Rotation paths and how fast each direction turns (degrees per step)
Each turn is a multiple of 5 degrees from 10 to 175, or 0.
Each row of a path follows its step; steps can be skipped.

step 1: [-33 -16 -22  16 -11   0  23  -6  19  -1  35  -5  16  23 -41 -23  19   7
  12 -32 -30  15  20  -6 -52 -11 -37  26  34  24  25 -23 -17]
step 2: [ 35  -9  20  35 -17  17  23 -16   1 -28 -19  -3  36  22  12  44   3 -22
  -9 -20  -9 -16  17  18  10   4 -49   4 -50  41  10   3 -23]
step 3: [-23   0   5 -18 -24  -6  18  12  65  -2 -15 -28  48  -3   6   2  55  12
  43  27  15 -24 -10  21  -2   4   0  27  13  -4  16 -18 -23]
step 4: [  5   0  -5  23 -18 -23  -7 -18   1  -4  27  18  -6 -16 -13   6  17   8
  26 -38 -14  13  46  54 -23  -3 -49 -29   4  -6  38 -47 -13]
step 6: [ 51 -25  15  -6   6   1  38 -11  44   8  10   6  20  18  -3  -3  37  13
  38  13  56  21  10  25  19  39 -12  -5  15  15  10 -26  -8]
step 7: [-10  -4 -20   5 -30 -11  27  49  -5 -11  22 -13   0   9  -7  16 -28  28
  58 -18 -34  -2  13   9  12   7 -33   4 -11 -42  40 -35 -15]
step 8: [ 34  -4 -17 -37 -40  45   1 -26   6  12 -20  51  16   5  10  55  20   1
  21 -19  12  13 -15  -3  -7 -23  -6 -30 -20  -3  15  -8 -32]
step 9: [ 18 -14  34 -17 -21 -22  35  15 -14  11  19  -7   6  -7 -43  15  27  32
  32  18  17  27  18 -32   9  17  13  36  39  25  21 -23 -40]
step 10: [  3 -17  -2  19 -33  39  46   9 -16  24 -11  13  -5  11  25  30 -19  16
  17 -18 -40   2  28  18  37  40 -38 -29  25   2  11 -18  18]
step 11: [-13  -2 -21 -20 -28  30  29   9  26  25  -2   6 -28 -18  12  28  23  20
  15  -3  29 -31 -24 -53  -7 -15 -22  10 -19   4  44  11 -44]
step 12: [  8 -52   6  19  16  -6  -2 -21  -6  32  18  10   3   1 -39  42  19 -29
  12  14 -19  22 -11   1  15   5 -14 -10  51  25  31 -38 -39]
Speeds:
[ -6  11  -2   2  -3   4  13  -6  -7  -4   2  10  -5   1   1 -10   1   6
  -1  -1  -7  -3   1  -1 -14  -2 -23  -2   8 -26   4   3  14]
115
[  5   5   7  -4  -5  -7  -5 -15 -11   5   1   3   0   2  -7 -12  -2  -3
  16  -8  -5  -7 -12  -5   0 -25   3  -6   6  16   7  -6   7]
95
[  7  18   4  -9  -5 -12  -6  -6  10   5  10  -9   9   9  -3  -3  -3  -5
   3  -5   3  -4   1  23 -10   5  -6   9 -16  -5 -10  -9   0]
25
[  3 -12  10  -3  -8  -3   0 -17   7  -3  -3   7  -4  -1  -9   4   3  -2
   0  18  14  -3 -13   9   1   0   7  18   3  -9  12  16   3]
125
[  5   8   9 -21   3  13  -1   6  -6  13   7   2 -17   5  -3  21 -14   5
   2  -2   5  -1  -4  -6   4   5   0   7  10  -2  -4 -10   6]
25
[-10  -5  -9 -19   3  -3  11 -20  -6  -6  -5 -23   1  -2  -3  11  -2  -2
   5   9   1   7  10  -3  -5   5  -4 -11  -8   5   9  -1   7]
0
